In the data rows, 128 means zero.
Here is a table of points, one per row:
[160 171 165 166 163 135 151 128 128 164 128 133 128 143 145 173 158 128
 141 128 141 174 138 194]
[163 128 128 188 128 128 128 148 157 184 130 128 128 128 128 136 128 128
 128 154 172 157 141 179]
[128 157 138 128 147 164 142 151 153 141 128 128 128 154 160 128 164 142
 128 148 172 160 176 128]
[148 163 159 128 172 149 173 129 128 128 128 128 128 157 161 128 177 130
 128 177 154 134 168 128]
[128 149 155 157 128 163 136 128 133 148 148 172 130 137 128 128 128 175
 128 128 140 128 140 128]
[128 160 134 128 153 154 139 140 166 132 128 128 129 148 160 128 169 140
 140 146 175 163 179 128]
[145 128 128 128 143 128 128 154 160 170 134 139 138 128 128 158 128 128
 170 128 128 152 128 128]
[128 128 128 162 135 128 128 196 148 128 144 128 164 128 151 157 128 128
 180 128 128 133 128 129]
[129 168 161 139 203 128 171 128 128 130 128 128 128 164 170 148 155 128
 136 169 154 163 158 128]
[128 137 128 156 128 148 153 128 128 128 200 128 150 186 128 128 161 130
 128 145 128 150 138 129]
[130 128 128 155 128 128 129 139 128 133 128 141 129 128 128 134 128 180
 128 141 128 128 128 137]
[149 164 157 128 174 145 174 136 128 128 128 128 128 157 161 128 178 128
 129 174 155 136 166 128]
[128 152 145 144 128 159 128 128 141 145 162 168 128 132 128 128 128 178
 128 128 141 128 133 139]
[128 143 143 132 155 128 128 165 212 147 161 128 128 167 161 128 154 128
 128 141 196 156 168 128]
[128 162 134 128 149 147 141 141 173 130 128 128 134 147 156 128 171 138
 141 136 177 167 176 128]
[156 177 169 164 172 128 128 128 128 161 128 128 128 143 152 168 166 128
 151 139 128 178 144 176]
[128 128 128 135 133 128 150 149 134 189 170 128 128 128 128 192 128 128
 148 128 128 169 128 128]
[128 135 128 133 128 156 128 128 128 135 180 137 128 145 128 128 128 167
 128 194 128 128 128 146]
[171 128 128 128 128 148 131 128 128 128 139 147 197 140 131 179 128 128
 134 128 128 132 145 149]
[153 128 128 128 128 159 129 128 143 128 151 147 186 143 128 188 128 128
 134 128 128 128 168 160]
[128 149 151 143 128 165 131 128 128 150 150 172 128 138 128 128 128 179
 128 130 138 128 128 134]
[128 158 136 128 146 159 145 154 159 138 128 128 128 152 158 128 164 141
 132 137 174 162 172 128]
[128 151 144 128 128 163 130 132 134 150 151 172 128 135 128 128 128 182
 128 133 136 128 129 128]
[162 128 128 139 128 156 128 157 128 128 128 157 179 135 151 167 128 137
 179 137 128 145 128 173]
[148 178 168 150 180 128 128 128 128 156 128 128 128 150 160 147 162 128
 151 128 128 166 155 172]
[149 128 128 129 136 128 128 161 156 154 135 144 149 128 128 153 128 128
 169 128 128 152 128 128]
[128 128 128 128 130 128 128 219 136 130 140 132 133 128 155 152 128 140
 162 133 128 130 128 160]
[128 128 134 165 128 128 175 128 141 128 169 128 163 159 128 128 143 128
 128 170 128 128 128 128]
[136 128 128 128 152 128 138 176 159 182 137 128 128 128 128 166 128 128
 168 128 128 158 128 128]
[147 163 158 128 174 148 173 135 128 128 128 128 128 157 161 128 177 128
 128 176 155 137 166 128]
There is one direction along which these points spread out most. Where along it does each point below lie, from 0 to 9? The average is between 4 and 5, and the first point in the table lies past the average.
[174 128 173 168 128 151 128 128 128 141 128 172 141 128 174 148 166 141
 180 187 128 128 128 140] 4
[163 128 128 143 128 150 128 156 131 128 128 160 179 140 152 156 128 140
 181 131 128 143 128 170] 2
[148 163 157 128 175 146 174 138 128 128 128 128 128 158 161 128 178 128
 129 175 160 137 166 128] 7
[186 134 128 157 128 133 185 154 138 128 133 128 175 140 128 158 128 128
 128 128 128 128 129 130] 3
[128 128 128 142 128 128 141 128 154 128 135 143 150 129 128 128 128 166
 128 203 128 128 128 151] 4
[191 128 128 128 128 148 128 148 141 128 128 166 189 146 136 165 128 133
 172 128 128 136 128 171] 2
[128 147 151 143 128 164 131 128 129 153 150 175 128 142 128 128 128 180
 128 129 136 128 138 132] 3
[134 160 165 164 128 156 128 128 146 128 197 167 151 153 128 128 142 171
 128 128 165 135 146 128] 4
[171 128 128 133 128 156 128 174 130 128 128 163 189 132 150 169 128 132
 182 128 128 135 128 170] 2
[154 128 156 190 128 168 128 173 128 128 128 160 159 154 168 159 150 139
 161 180 128 128 128 142] 4
[128 128 200 128 165 128 194 132 223 198 162 128 128 128 128 198 134 128
 147 128 172 167 152 128] 5
[158 128 128 181 129 128 130 128 128 168 132 128 128 128 128 138 128 128
 128 128 162 128 132 188] 3
[128 147 175 146 128 180 142 128 133 153 139 180 128 153 128 128 128 200
 128 128 138 128 144 129] 4
[157 128 132 165 128 132 128 173 133 128 129 152 183 138 158 141 138 143
 178 134 128 142 128 157] 3
[152 173 172 162 169 128 135 128 128 163 128 128 128 141 151 167 167 128
 145 128 131 178 139 189] 5
[128 159 138 140 128 150 157 166 181 138 128 128 133 159 146 128 165 142
 128 128 177 173 155 128] 6
[159 128 129 159 128 136 128 156 135 128 131 152 183 141 158 148 136 142
 178 128 128 143 128 159] 3
[151 166 159 128 172 145 168 128 128 128 128 132 128 154 157 128 175 131
 129 171 156 135 165 128] 7
[128 158 138 128 141 158 147 157 165 141 128 128 128 155 155 128 166 142
 130 128 174 165 168 128] 6
[128 151 144 146 128 155 128 128 139 145 162 169 129 133 128 128 128 178
 128 128 140 128 134 136] 3
[149 166 156 128 172 142 169 128 128 128 128 129 128 154 158 128 176 130
 130 171 156 137 164 128] 7
[140 128 168 128 183 128 146 128 180 182 232 128 128 134 166 161 138 128
 152 128 187 166 187 128] 6
[128 152 151 138 128 166 128 128 134 147 155 170 128 135 128 128 128 179
 128 132 139 128 135 136] 4
[163 128 128 147 128 128 128 142 128 166 128 140 141 128 128 128 128 128
 128 128 143 128 128 170] 3
[161 128 128 154 128 142 128 148 134 128 128 157 178 143 153 154 128 143
 179 139 128 147 128 166] 3
[169 128 128 178 128 128 178 135 157 128 128 141 155 141 128 163 132 136
 133 128 128 128 128 128] 3
[160 171 153 128 187 128 169 133 128 128 172 142 128 155 143 128 170 128
 128 148 150 138 151 128] 6
